[[140 124 109 128 126 123 112 138 140 126 133 126 126 151 126 123]
 [139 133 114 126 129 121 123 138 136 120 134 125 117 147 122 134]
 [119 147 113 125 124 128 141 126 107 112 122 120 126 150 125 132]]
|
[[119 147 113 125 124 128 141 126 107 112 122 120 126 150 125 132]
 [139 133 114 126 129 121 123 138 136 120 134 125 117 147 122 134]
 [140 124 109 128 126 123 112 138 140 126 133 126 126 151 126 123]]

[[113 127 122 120 121 137 105 104 131]
 [129 135 118 117 138 143 113 109 142]
 [118 132 139 137 118 130 115 112 124]
 [117 133 144 141 116 131 116 112 122]
 [131 139 120 119 142 148 113 109 146]
 [139 134 132 132 134 121 134 126 124]
 [106 108 111 110 113 131 117 132 127]]
|
[[106 108 111 110 113 131 117 132 127]
 [113 127 122 120 121 137 105 104 131]
 [117 133 144 141 116 131 116 112 122]
 [118 132 139 137 118 130 115 112 124]
 [129 135 118 117 138 143 113 109 142]
 [131 139 120 119 142 148 113 109 146]
 [139 134 132 132 134 121 134 126 124]]

[[142 129 138 114 109]
 [115 129 129 136 122]
 [116 130 129 134 124]
 [132 128 128 126 130]
 [ 98 133 130 145 117]
 [111 124 115 145 150]
 [129 127 128 126 128]
 [128 127 128 129 128]
 [121 130 129 133 126]]
|
[[ 98 133 130 145 117]
 [111 124 115 145 150]
 [115 129 129 136 122]
 [116 130 129 134 124]
 [121 130 129 133 126]
 [128 127 128 129 128]
 [129 127 128 126 128]
 [132 128 128 126 130]
 [142 129 138 114 109]]

[[141 125 137 130 110 132 141 140]
 [146 121 107 126 134 128 127 120]
 [132 127 101 126 131 120 127 118]
 [106 134 132 122 141 133 120 135]]
|
[[106 134 132 122 141 133 120 135]
 [132 127 101 126 131 120 127 118]
 [141 125 137 130 110 132 141 140]
 [146 121 107 126 134 128 127 120]]

[[148 115 131 127 121 118 132 136]
 [119 116 131 127 121 118 132 136]
 [106 114 130 127 120 117 132 137]
 [117 114 131 127 120 117 132 137]
 [130 116 131 127 121 118 132 136]
 [134 114 130 127 120 117 133 137]]
|
[[106 114 130 127 120 117 132 137]
 [117 114 131 127 120 117 132 137]
 [119 116 131 127 121 118 132 136]
 [130 116 131 127 121 118 132 136]
 [134 114 130 127 120 117 133 137]
 [148 115 131 127 121 118 132 136]]

[[117 156]
 [108 116]
 [114 120]]
|
[[108 116]
 [114 120]
 [117 156]]
---
[[116 134 143 131 139 118 146 149 140 132 128]
 [132 128 135 129 119 126 112 112 104 142 118]
 [146 130 116 150 135 120 146 120 131 132 126]
 [108 131 144 121 128 125 132 156 133 132 126]
 [120 130 132 125 114 141 102 145 125 131 118]]
|
[[146 130 116 150 135 120 146 120 131 132 126]
 [120 130 132 125 114 141 102 145 125 131 118]
 [132 128 135 129 119 126 112 112 104 142 118]
 [116 134 143 131 139 118 146 149 140 132 128]
 [108 131 144 121 128 125 132 156 133 132 126]]

[[122 118 150 138 144 116 140 117 131 119 130]
 [128 124 110 142 117 116 140 138 116 108 152]]
|
[[128 124 110 142 117 116 140 138 116 108 152]
 [122 118 150 138 144 116 140 117 131 119 130]]

[[157 127 125 133 135 140 133 124 133 134]
 [126 127 123 133 149 135 127 135 148 120]
 [126 121 134 107 115 131 153 113 130 137]]
|
[[126 127 123 133 149 135 127 135 148 120]
 [157 127 125 133 135 140 133 124 133 134]
 [126 121 134 107 115 131 153 113 130 137]]

[[123 123 129 126 127]
 [124 125 133 128 129]
 [125 106 139 122 111]
 [123 136 130 125 137]
 [128 109 145 146 141]
 [123 121 132 126 130]]
|
[[123 123 129 126 127]
 [123 136 130 125 137]
 [123 121 132 126 130]
 [124 125 133 128 129]
 [125 106 139 122 111]
 [128 109 145 146 141]]

[[129 123 120 113 135 118 128 108 125 120]
 [141 131 130 126 132 111 126 125 116 125]
 [134 133 122 153 131 128 133 113 114 127]]
|
[[129 123 120 113 135 118 128 108 125 120]
 [134 133 122 153 131 128 133 113 114 127]
 [141 131 130 126 132 111 126 125 116 125]]

[[142 138 119 122 136 140 129 114]
 [141 138 113 120 141 143 127 113]
 [135 132 108 117 145 145 127 113]
 [113 115 133 132 121 118 129 139]
 [144 140 111 111 148 151 121 107]
 [142 140 120 124 137 140 130 115]
 [137 138 121 130 131 134 132 117]
 [146 142 116 113 144 147 120 111]
 [113 117 138 134 118 115 129 141]
 [111 115 140 143 112 110 136 145]
 [112 114 142 140 113 110 133 146]]
|
[[135 132 108 117 145 145 127 113]
 [144 140 111 111 148 151 121 107]
 [141 138 113 120 141 143 127 113]
 [146 142 116 113 144 147 120 111]
 [142 138 119 122 136 140 129 114]
 [142 140 120 124 137 140 130 115]
 [137 138 121 130 131 134 132 117]
 [113 115 133 132 121 118 129 139]
 [113 117 138 134 118 115 129 141]
 [111 115 140 143 112 110 136 145]
 [112 114 142 140 113 110 133 146]]
